M: 3 groups of rows, each row roughly a mix of its group's hidden directions
M (98 x 10)
0: -3.75 +1.37 +1.97 -2.99 +1.83 +3.85 +0.17 +2.33 -0.98 -2.65
1: -0.50 +1.89 -1.87 +0.01 -2.61 -4.40 -3.22 -0.60 -1.79 +3.60
2: -3.00 +0.80 -1.29 +0.68 +3.19 -5.66 -2.13 +0.31 -0.97 -0.91
3: +2.02 -1.14 -0.49 +2.13 +5.74 -1.16 +2.04 +1.93 -1.80 -2.20
4: -3.01 +1.62 -3.30 -0.36 +4.93 -0.41 +0.78 +1.96 +2.50 +1.55
5: -2.62 +3.64 -0.52 -2.16 +1.54 -2.37 +3.63 +3.08 +2.13 +0.46
6: +4.98 -2.31 -1.15 +2.31 -0.40 -3.13 -1.94 -1.05 -2.92 -0.47
7: +3.38 -2.92 -0.49 +0.37 -1.35 +0.46 -3.74 -1.89 -3.31 -3.09
8: -2.67 -0.58 +0.77 +2.05 +2.10 +2.63 -0.71 -5.43 +1.23 -2.30
9: +1.05 -5.07 +1.48 -0.33 +3.60 -3.78 +1.62 +0.69 -0.13 +0.96
10: +3.87 +0.26 -0.80 +3.19 +0.99 -4.07 -0.75 +3.63 -1.67 +0.67
11: -1.93 -3.29 -2.38 +2.45 +3.57 -0.56 -2.54 -1.68 -0.03 -3.43
12: +3.22 -0.28 -0.64 +0.93 +0.78 -4.01 +3.02 +2.65 +1.43 +3.72
13: +2.92 +0.45 +1.79 +0.08 -1.66 -3.41 +0.84 -2.62 +0.57 +5.11
14: -2.20 +1.51 -3.03 +3.55 -1.49 -3.64 -2.89 -2.51 +0.81 +0.83
15: +5.72 -2.80 +0.98 +1.05 +1.25 -1.66 -0.42 -1.10 -3.13 -1.47
16: -3.77 +1.63 +0.67 -2.64 -2.90 +2.56 -2.68 -2.96 +0.64 -2.18
17: +2.36 -0.59 -3.85 +0.95 -1.18 -3.13 +0.30 +4.83 -1.66 +1.13
18: +0.94 +0.28 -0.57 -2.86 -3.57 -2.58 +1.24 +5.24 +0.42 +1.50
19: -3.58 +1.26 +2.76 -1.97 +2.23 +3.09 +1.74 -1.10 +1.91 -3.48
20: +4.38 -2.33 +3.01 +2.68 +1.70 +0.24 +2.84 +1.77 -2.05 -1.11
21: +1.94 -1.94 +0.77 +2.39 -0.04 -2.29 +1.35 +3.19 -5.37 -0.67
22: +0.35 -1.03 +1.71 -3.44 -2.55 +2.27 -3.18 -2.16 -2.02 -3.74
23: +4.87 -3.15 -1.33 +1.61 +2.23 -1.16 -0.25 +1.02 -2.95 -2.50
24: -1.60 -0.72 +0.91 -0.46 +1.71 +3.98 -0.35 -5.52 +0.94 -2.45
25: -3.77 +3.63 +0.59 +1.14 +1.29 -2.16 +1.61 -0.52 +2.33 +4.08
26: +1.45 +0.46 -1.85 +4.64 -0.99 -3.55 -1.09 -4.16 +0.91 +0.44
27: +0.46 +1.67 +2.51 -5.05 -3.99 +3.03 -0.29 +0.63 -0.17 -0.08
28: -1.50 +1.94 -0.17 -0.88 -5.99 -0.45 -0.18 -3.23 +1.74 +1.97
29: +1.38 -2.73 -0.75 +0.52 +5.29 -2.77 +2.36 +2.33 -0.73 +1.72
30: +5.44 -2.15 -2.53 -1.39 -2.15 -2.06 +1.70 -0.82 +2.04 -1.13
31: -3.55 -0.62 +0.73 -2.11 +2.31 +2.21 -1.29 -3.12 +3.82 -2.48
32: -1.62 -0.32 +2.93 -3.93 -1.16 +5.12 -0.30 -1.99 +1.21 -0.72
33: -2.96 +1.00 -1.64 -4.09 +2.11 -0.40 -2.45 -4.03 +0.17 -2.08
34: +3.21 -2.04 +3.15 -1.35 +0.28 +0.76 +1.17 -3.46 -1.21 -4.33
35: +4.35 -1.61 -1.17 +3.03 +2.48 -2.56 +1.48 +1.34 -1.31 +3.15
36: +3.68 -1.19 +0.75 +3.08 -0.27 -2.17 -2.94 -1.23 -3.85 +2.36
37: +0.24 +2.05 +3.10 -5.05 +2.42 -1.65 +2.93 +1.32 -1.25 +0.73
38: +1.50 +0.00 -0.33 -2.81 -5.70 -0.72 +2.11 +3.12 +1.65 -0.31
39: -1.64 +2.61 +2.75 -0.78 -3.21 -1.15 +2.52 +3.77 +1.84 +2.66
40: +0.99 -0.40 +3.75 +1.61 -0.04 +4.59 +0.25 -1.60 +0.70 -4.29
41: +0.01 +0.28 -0.16 -0.25 -6.85 +0.12 -2.86 -0.23 -0.02 +2.24
42: -2.47 +1.22 +1.29 -5.31 -4.41 +0.59 +0.04 -0.22 +1.57 -0.74
43: -1.03 -4.50 +2.81 -0.68 +4.15 -1.45 +1.34 +0.26 -1.61 -2.64
44: -3.27 +1.40 +2.01 -4.29 -1.76 -0.60 +0.64 -0.26 +3.99 +2.33
45: -0.30 -3.25 -2.92 +2.00 +5.32 -0.71 +2.25 +1.76 -0.02 +0.52
46: -2.62 +0.48 -1.61 +0.07 +2.43 -0.41 +0.81 +3.75 -2.54 +4.84
47: +1.75 -0.19 -1.89 +4.70 +2.92 -3.44 -0.39 +2.09 -1.85 +1.81
48: +4.18 +0.94 +0.65 -3.69 -3.84 +0.97 +0.58 +2.97 -0.93 +1.50
49: +4.44 -3.00 +1.67 +1.38 +0.75 -2.95 +2.50 +2.03 -1.40 +2.31
50: +2.10 +2.18 +0.67 -1.34 -6.31 +0.22 -0.61 -2.47 +0.78 +1.43
51: -1.71 -1.84 -0.30 +3.84 +5.69 +0.67 -0.14 -1.58 -0.02 -1.96
52: +2.84 +0.92 +0.45 -1.43 -0.67 -1.92 +2.62 +1.88 -5.89 -0.22
53: -1.33 -0.78 +2.16 -2.63 +0.17 +2.01 -0.74 -2.65 -3.28 -4.89
54: +2.74 -0.55 -1.99 +2.52 +1.41 -3.01 +2.90 +1.72 +1.16 +4.29
55: +0.07 +0.02 -0.13 +0.91 -1.61 +3.80 -3.10 -3.47 -2.05 -4.07
56: -1.02 +0.28 +1.61 -3.90 +3.67 +1.49 +3.26 -2.47 +2.85 -0.96
57: -2.45 +1.36 +0.30 -2.04 +3.06 +1.03 +3.32 +4.20 +0.41 -3.01
58: +3.92 -2.24 -3.28 +1.97 +3.47 -3.24 +0.99 +1.16 -0.64 +0.31
59: -4.16 +0.36 +1.38 -0.93 -0.06 +4.94 -1.15 -1.33 +1.26 -3.33
60: -5.06 +1.83 -1.54 -3.03 -1.04 +1.09 -2.53 +0.06 -3.34 -0.12
61: +4.86 -0.55 -0.70 +0.79 -3.67 -1.09 +1.70 +3.88 +0.54 +1.57
62: +3.86 -1.40 -1.52 +3.33 -1.17 -2.11 +2.38 +3.74 +0.15 +2.16
63: +0.39 -0.51 -0.32 +2.48 +1.15 -2.73 +2.17 +5.30 -1.01 +3.33
64: -2.96 -1.99 -1.43 -0.68 +4.00 -1.31 -0.81 -1.75 +4.85 -0.45
65: +2.56 -0.62 -2.47 +2.83 +2.04 -4.96 -1.22 -2.69 +0.11 -1.35
66: +1.28 +0.46 -2.15 +3.32 +0.87 -2.50 +1.44 +4.62 -0.85 +3.43
67: +5.95 +0.59 +1.16 -1.65 -1.78 +1.18 -1.35 -3.04 -0.49 -2.16
68: -4.91 +3.29 -0.91 +0.71 -0.20 -0.45 +0.98 +0.98 +2.72 +3.81
69: +1.24 -1.69 -1.29 +4.58 +5.40 -0.85 +0.12 +1.17 -1.45 +0.03
70: +1.14 -1.50 -0.21 +4.33 +5.21 +0.44 -1.37 -0.76 -2.73 -0.89
71: +1.43 -2.11 +0.38 -5.72 +0.87 +2.36 +1.67 +1.99 +0.65 -2.73
72: -0.17 +2.64 +0.45 +0.83 -5.87 -2.56 -0.56 +1.83 +0.32 +2.78
73: -2.67 -0.25 +1.74 -3.96 +0.42 +2.36 -1.14 -3.20 -1.83 -3.72
74: +0.83 -1.75 +3.99 -0.66 +0.10 +2.50 +0.25 -3.50 +2.36 -4.02
75: +4.57 -1.67 -1.38 +3.25 +1.31 -3.10 +0.19 +1.97 -2.67 +1.36
76: +0.83 +1.32 +0.52 -2.20 -5.03 -1.85 -0.83 +1.33 -0.86 +4.57
77: +1.13 +1.92 -0.36 +1.69 -5.48 -4.34 -0.90 -0.20 +1.27 +1.02
78: +2.40 -0.05 +3.02 -2.86 -3.33 -2.61 +2.45 +1.05 -3.25 +1.31
79: -0.31 +2.00 +1.13 +0.66 -6.05 -0.21 +0.52 +2.88 +0.65 +2.99
80: +0.03 +0.00 -1.83 +3.62 +2.70 -4.91 -0.64 +2.94 -1.40 +1.22
81: -5.59 -2.74 +0.60 -1.31 +2.86 +1.52 -2.55 -0.78 -0.36 -1.35
82: +1.03 -1.00 +0.68 +2.42 +1.85 -1.98 +2.64 +5.21 -1.30 +2.97
83: +1.41 -0.91 -2.26 +4.96 +4.44 -1.62 +0.79 +1.04 -0.58 +1.87
84: -0.90 -2.81 -1.53 -5.13 -0.91 +1.20 +2.92 -0.32 +3.02 -1.75
85: +4.52 -2.17 -0.42 +0.15 +4.43 -2.05 +2.20 -1.92 -0.14 +1.65
86: -5.58 -0.14 -0.75 +1.31 +4.80 -1.50 -0.85 -0.61 -0.72 -0.14
87: -2.65 -1.62 +3.12 -3.74 +2.02 -1.54 +1.95 -0.29 -1.86 -3.63
88: -1.09 -0.02 -2.69 +1.65 -2.95 -2.78 -2.08 +2.18 -4.71 +1.23
89: +0.81 -1.84 +1.04 -0.72 -4.94 +3.01 -2.55 -1.16 -0.37 -3.64
90: +1.17 +2.66 -1.76 +0.29 -0.94 -3.87 +2.73 +3.75 +0.20 +3.36
91: -1.80 +0.05 +2.45 -3.08 -2.00 +2.43 -1.51 -3.00 -2.58 -3.72
92: -2.34 -0.57 -1.53 +2.72 +4.34 +3.24 -1.50 -0.45 +0.64 -3.55
93: +2.37 -3.39 -0.96 +1.59 +0.96 +2.22 -2.67 -1.21 -2.33 -4.47
94: +1.00 +0.73 +3.83 -3.87 -4.83 +0.76 +0.21 +1.65 -1.43 -0.71
95: -1.49 +2.01 +1.81 -4.50 -5.08 +1.89 -0.09 +0.13 +0.47 +0.95
96: +0.11 -0.13 +4.54 -0.13 -2.58 -1.93 +3.09 +3.25 +2.15 +2.15
97: +4.95 +0.11 -0.36 +3.93 +0.18 -1.11 -1.47 -3.90 -0.32 -1.23
one row of each group, then the others: which group is each in?
-4.22 -0.66 -0.36 +0.49 +3.41 +2.20 -1.52 -1.12 +0.58 -4.62 : S
-2.99 +2.25 +1.85 -3.09 -4.55 +1.37 +0.41 -0.36 +2.58 +1.95 : X
+6.61 -0.78 -1.12 -1.50 -0.49 -0.67 +0.95 +2.85 -1.42 +0.90 : H

+1.58 +0.79 -1.37 +3.64 +2.29 -0.23 +1.93 +4.56 +0.58 +3.47 : S
+3.53 -3.43 -1.89 +1.23 +2.34 -1.04 +2.61 +4.05 +0.67 -0.88 : H
+2.23 +2.62 +1.09 +4.56 -0.19 -1.72 -3.34 -2.97 -1.86 +0.29 : H
-2.49 +1.03 +2.46 -5.21 -3.73 -0.59 -0.23 -0.76 +0.34 +2.22 : S
-1.60 +3.81 +0.77 -3.48 -5.04 -0.81 +0.47 +0.30 +0.61 +1.95 : S
+0.23 +1.81 +3.43 -3.18 -5.00 +2.43 -0.70 +0.42 +0.94 -1.64 : H
+0.02 +2.11 +1.18 -1.33 -4.32 -2.65 +1.13 +0.17 +1.49 +4.85 : X
-1.34 -1.14 +0.09 +1.63 +6.01 +2.99 -0.47 -2.57 +0.03 -1.64 : X
+3.07 -0.50 +0.54 -4.23 -2.87 -1.44 +1.85 -0.91 +1.55 +3.95 : X
